In the rows, zero is written as 128.
Rows swapped in pairs by one turn or mirror: which row each one swaps with:
The rows were stretched afterwards, more along some directions than others.
zel: [139 138 152 106 134 141 174 112 143 129 130 115 146 172 132 118 141 136
 156 117 151]
mep: [138 112  94 145 151 111 129 113 119 131 144 143 114  99 137 119 107 131
 133 146 153]
foz: [139 130 149 113 116 166 147 120 146 108 130 126 162 155 114 115 136 166
 153 118 131]
Papur: [137 122  89 148 136 136 118 115 131 130 144 131 119 128 145 138 137 119
 164 145 151]
zupo: [143 133 125 104 127  94 144 115 129 118 143 154 122 130 117 106 129 109
 144 113 136]
Teru: [120 110 103 133 111 101 150 116 109 121 129 158 103 135 137 125 123  83
 157 142 117]
Luzuk: [154 111 106 146 166 110 149 114 124 129 121 123 122 156 158 163 128  95
 160 149 141]
ked: [142 107  89 150 142 112 126  90 113 113 128 141 120 149 127 106  93 122
 111 145 118]
Lur: [152 107 107 127 119 163 135 125 117 121 146 122 138 133 148 141 142 124
 134 149 150]
Labe: [126 134 152 107 102 147 161 114 142 117 103 138 137 165 108 138 159 134
 165 111 106]
lizo: [140 140 124 131 138 114 126 123 134 115 127 129 120 158 119 162 150 117
 185 121 128]
mosu: [171 115 124 148 135 136 163 114 133 115 143 125 137 143 178 107 131 149
 152 147 154]
gaso: [126 113 121 126 128  97 168 104 107 115 121 148 117 167 102 130 127  85
 180 144 139]
korur: [106 132 132 134 110 100 164 118  94 111 101 153  88 114  65 109 126 101
 114 100 100]
Vudu: [111 116 101 105 171  83 162 132 118 126 131 158 115 174  93  97  97 104
 144 121 127]
bizim: [127 122 108 140 146 105 161 113 110 107 135 167 119 124 120 110  93  98
 132 153 116]
beli: [116 150 117 134 135 130 154 101 119 136 109 115  96 129 122 135 114 142
 146 131 127]
mefu: [153 107 107 142 148  85 120 112 114 130 127 116 124 137 125 159 142  87
 158 133 113]
Mezav: [159 129 125 149 151 130 161 106 116 124 120 125 119 122 142 102 103 121
 136 104 123]
fopoz: [146 124 110 140 146  82 142 117 124 120 126 157 120 166 119 123 127 109
 169 116 112]
seva: [134 128 125 115 146  77 168 106 113 125 110 163 105 185  97 125 115  83
 151 126 127]
tegop: [136 132 119 168 152  98 170 105 110 140 105 133 107 129 113 108  94 132
 135 123 141]
zum: [158 108 111 168 162 124 156 114 108 129 114  99 112 132 134 130 104 129
 133 141 141]
sov: [118 125 106 136 111 141 133 131 133 118 121 154 125 149 127 160 160 105
 166 133 133]
Kela: [120 127 122 142  92 157 121 115 131 124 126 115 116 124 120 164 165 140
 154 153 138]
zamo: [154 101 123 144 156 130 155  84 134 124 142 117 115 167 162 106 104 159
 141 164 146]
safis: [111 126 104 115 155  75 145 113 109 124 136 171 120 168  81  92 103  93
 126 123 128]
zurup: [153 118 130 142 155 108 177 102 107 151 121 115 120 111 133  91  96 111
 136 110 116]
Lobos: [158 126 123 125 156 129 159 119 143 124 149 153 136 191 163 117 114 123
 156 136 150]
Pifeg: [131 114 119 127 131 100 152 105 107 146 130 148 119 146 119 104 114 107
 144 117 101]
dotal: [120 122 131 132 104 136 130 123 118 114 111 120 116 122 102 161 161 121
 143 137 132]
pulor: [141 142 130 119 154 119 149 107 138 128 132 139 150 163 135 128 139 128
 167 117 157]
Let: [136 107 107 145 154  88 131  99  95 147 131 127 104 126  97 128 105  96
 120 113 111]
nulu: [143 110 110 133 153 102 122 111 124 131 142 124 114 165 117 134 112 115
 165 144 125]
gutid: [140 127 125 127 146 111 149 132 139 117 138 162 137 171 118 116 119 103
 133 125 156]
zod: [150 139 115 139 141 109 142 114 126 102 128 128 115 157 116 144 114 131
 130 129 144]
Gumu: [163 122 135 133 143 119 180 116 136 118 133 130 123 150 168  87 116 123
 157 133 139]
Mebe: [136 129 126 113 127  93 156 115 111 108 146 161 100 130 101  85 115 114
 120 114 109]
donod: [140 144 146 139 127 167 126  78 130  98 116 128 145 151 153 134 148 150
 129 140 119]
Giku: [157 129  96 146 172 108 154  95 127 137 134 139 126 153 169 105  96 126
 157 133 142]
suko: [145 112  79 156 167 103 132 112 116 135 138 128 103 133 147 129 114 111
 159 138 133]
fano: [107 124 146 119  97 115 128 117 114 109 114 147 116 137  98 148 157 134
 143 123 113]
fatul: [123 128 113 135 100  75 160 133  88 113 114 161  96  98  73 115 139  78
  98  96 102]
vepup: [135 109 117 136 117 169 136 121 134 119 145 100 131 150 156 130 145 153
 158 152 150]
tama: [142 135 122 121 116 124 132 140 140 103 133 143 138 152 130 162 170 109
 178 122 139]
moto: [105 137 106 120 140 103 155 101 110 128 110 142  97 131  89 142 123 100
 149 132 123]
gudeb: [155 136 132 152 134 123 174 101 129 132  97 139 124 123 141 140 135 131
 169 124 129]
Getuf: [129 134 116 143 143 107 165 104 123 144 112 120 110 149 152 152 143 101
 164 150 154]
gav: [127 122 116 137 148  75 172  84 113 107 133 148  75 149 102 116 119 114
 126 139 139]
Ruru: [144 119 134 149 114 131 146 103 120 118 118 128 132 133 142 156 136 121
 143 157 128]
nis: [143 146 147 119 109 135 158 122 141 109 113 143 130 138 143 149 165 125
 169 109 135]
gedad: [149 111 134 137 156 115 151  66 103 115 126 130 124 142 143  89  99 125
 151 121 133]
sapo: [129 116 120 147 137 129 137 103 120 117 133 144  92 146 131 124 141 122
 123 163  99]
nal: [125 139 127 127 118 109 150  99 143 110 111 142 109 167 134 145 159 139
 167 145 114]
Vukod: [122 133 136 134 109 143 166 116 117 126 113 157 106 129 126 102 130 140
 128 142 118]
tepad: [144 104  97 144 161 101 125 107 108 129 150 124 113 157 126 103  95 122
 124 150 134]
dako: [158 105 115 133 151 118 132 133 127 122 156 132 146 156 142 128 134 113
 134 148 166]
Bidam: [169 110 125 128 168 110 142 110 116 127 125 115 120 146 130 135 124 136
 153 129 109]

dotal pairs with tepad
Ruru pairs with zamo
donod pairs with gedad
dako pairs with zum
Teru pairs with nal
mep pairs with zod

